One vector is turned by the same rotation once a step. Each row is the vector after some number of steps, and that number follows the row.
The counts run from 0 to 732.
[ 96 104 154 119 103 139 100 145 142 140 153 165 169 153 150 146 111 147
 125  74 126 108  93 106 105 128 145 133 157 177  68 150 134 130  82]
622
[123 102 142 141  72 154  96 136 132 125 115 137 104 122 165 163 100 122
 144 105 103 139 128  62 120 181  83 102  88 183 137 138 110 141 130]
117
[120 142  87 173 150 108 143 164 114 116 129 109 117 148 106 102  97  88
 170 132 121 118  92 136 102 126  74  94 127  73 176 126 114 107 121]
357
[166 148 120 120 155 209 114 111 111 115 146  87 162 168 159 100 105 104
 111 120 124 113 174 123 136 121 129 166 126 120 169 116 142 140 140]
403
[150 162 133 153  99 189  62 120 120 141 123 145 114 166 138 143 135 127
 103 118  82 122 125 162 107 147 142 145 132 108 146 143 171 136 134]
262
[134 154 121 150  97  78 133 119 158 139 106  95 100 102  84 166 161 124
 108 120 105 130  81 169 123 118 142  54 112  85 147 111 121 105 126]
325
[109 116 109 138 150 115 159 126 129 124 159  70 149 159 123 113  90 130
 205 137 133 106 110 114 146 133  97 137 137 118 130 145 146  97  83]
646
[105 151 141 170  92  54 177 111 143 128  99  80 146 101 101 155 122 145
 148 131 118 142 127 103 135 109 116  87  96 127 175 114 129 126 136]
614
[150 119  93 162 153 122  99 146 134 100 117 138 168 142 109  80  54 119
 119  88  83  92 124 112 128 137 129 116 146 162 152 111 106 111 147]
518
[133 124 116 114 153  58 107 142 141 104 180  90 181 118 102  99  79 110
 108 107 121 114 128 126 159 127 112 130 148 153 110 145 120 103 135]
186
[116 144 156 168  79 104 140  84 164 138  67 108 124 120 125 153 129 185
 137 130  94 148 149 109 145 129 151 123  84 140 147 122 164 131 126]
367
[143 162 119 149 115 141  97  76 132 133  76 142 103 116 117 136 146 153
 104 181  82 145 138 151 153 149 134 128  61 114 147 148 155 134 150]
207
[119 145 118  86 142  56 134 136 148 116 171 103 155 131 104 129 116 122
 145 121 166 112 111 144 135 103 131 119 191 108 116 129 132  93  97]
530
[ 82 110 133  78 180 117 128  92 160 159 151 145 117 128 107 136 178 146
 107 163 141 142 135 161  99  75 158 117 135 121  77 151 145 123 129]
439
[116 103 123  95 132 116 117  68 182 119  89 135 103  99 100 133 157 179
 141 136 131 131 119 156 131 141 173 137  88 121 107 101 143 110 122]
483
[158 180 127 112 108 190  76 133 108 103 125 136 182 147 151 132 112 121
  79  89 131 127 162  89 128 112 134 144 134 121 160 113 134 131 133]
317
[105  96 146 122 137 122 126 139 118 116 161 134 171 109 155 120 102 138
 137 146 125 137 127  90 145 187  69 165 105 189 115 164 115 127  99]
1
[113 132 117 138 139 132  62 107 141 141 134 116 126 154 131 105  97 137
 102 149  69 148 169 156 169 131 116 139 116 154 109 170 167 132 160]
550
[116  78 125 151  80 110  86 190 122 117 141 121  96 154 148 155 126 114
 155  69 140 148  96 108 114 150 100  85 141 131 114 131 132 115 110]
418
[132  92 132 131 154  98 143 150 132  94 148 128 200 114 139 103  76 149
 133  90 133 113 110  91 128 152 113 158 136 160 117 124 112 110  83]
677
[ 86  95 118 160 174 145 108 140 125 132 111 195  88 144 128  96 132 151
 138 179 108 162 139 150  94 123 114 137 123 138 135 160 160 146 158]
697
[167 155  74  99 113  91  94 119 173  99 123 118 125 122  90 128  99 111
 148 117 116  86  87 131 127 121 155 105 166 123 113 105  96  79 131]
573
[123 122  97 161 148 116 148 150  96 125 114  96 115 145 101 123 130  98
 155 137 128 129  87 143 114 127  87  80  82  56 170 120 126 115 122]
356
[122 138 106 124 124 152  56 149 125 134 136 161 156 179 141 129  94 109
 145 107  91 101  90 126 127 144 116 140 137 121  94 179 151 110 103]
260
[130 161  92 156 122 100 169 150 116  96 106 123 124 110 124 121 111 109
 177 139 138 118  75 105 120 139  68 127 112  77 182 133 117 116 104]
111
[130 163 105  96 144 146 150 115 165 153 127 138 146 159 110 147 130 113
 129 116 140 104 125 127  78  58 182  98 170 112 133 113 102 127 135]
715
[136 179 117 105 136 121 179 111 138 120 117 150 108  77 109 127 120 119
 145 180 133 101  75 148 102 175 107 135 110 107 172 113  95 135 107]
541
[148 151 101 117 177 193 118 107 125 120 152  99 179 175 146  85  77 113
 141 133 121  95 155 125 132 122 121 171 146 124 147 127 133 120 133]
402
[161 111 145 111 101 181  78 106 140 117 145  94  76 134 156 151 143 138
 113 133 120 134 135 163 154 200 127 170 128 141 126 124 157 141 132]
146
[ 99 139 137  99 128  91 159 112 169 145 159 140  59 107 112 141 126 118
 143 189 125 137 135 145 125 136  98 128 144 188 117 154 117 147 163]
640
[ 91 107 173 133  89  84 136 148 159 143 147 123 120  99 144 161 128 138
 117 109 125 162 132  99 124 147 112 113 160 221 118 147 129 150 136]
277
[ 88 120 131 163 145 101 126 123 150 134  83 167 125 127 117 107 131 172
 125 149  95 166 163 107 104  88 154 116 117 171 138 140 147 150 190]
611
[137 141 114 160 140 178  70 157 103 125 146 145 110 180 134 115 130 110
  81 121  96 132 138 167 100 121 130 135 156 102 158 140 168 142 165]
16
[ 97 126 120  95 133  71 127 123 182 108 114 201  89  91 114 137 143 165
 117 165 142 156 127 129 107 120 144 135 152 167 108 126 127 133 153]
727
[118 130 101  65 149  91 129 120 166 101  93 191 122  87 115 123 158 158
 125 145 186 159 141 116 115  99 140 140 138 104 120 112 126 113 126]
138
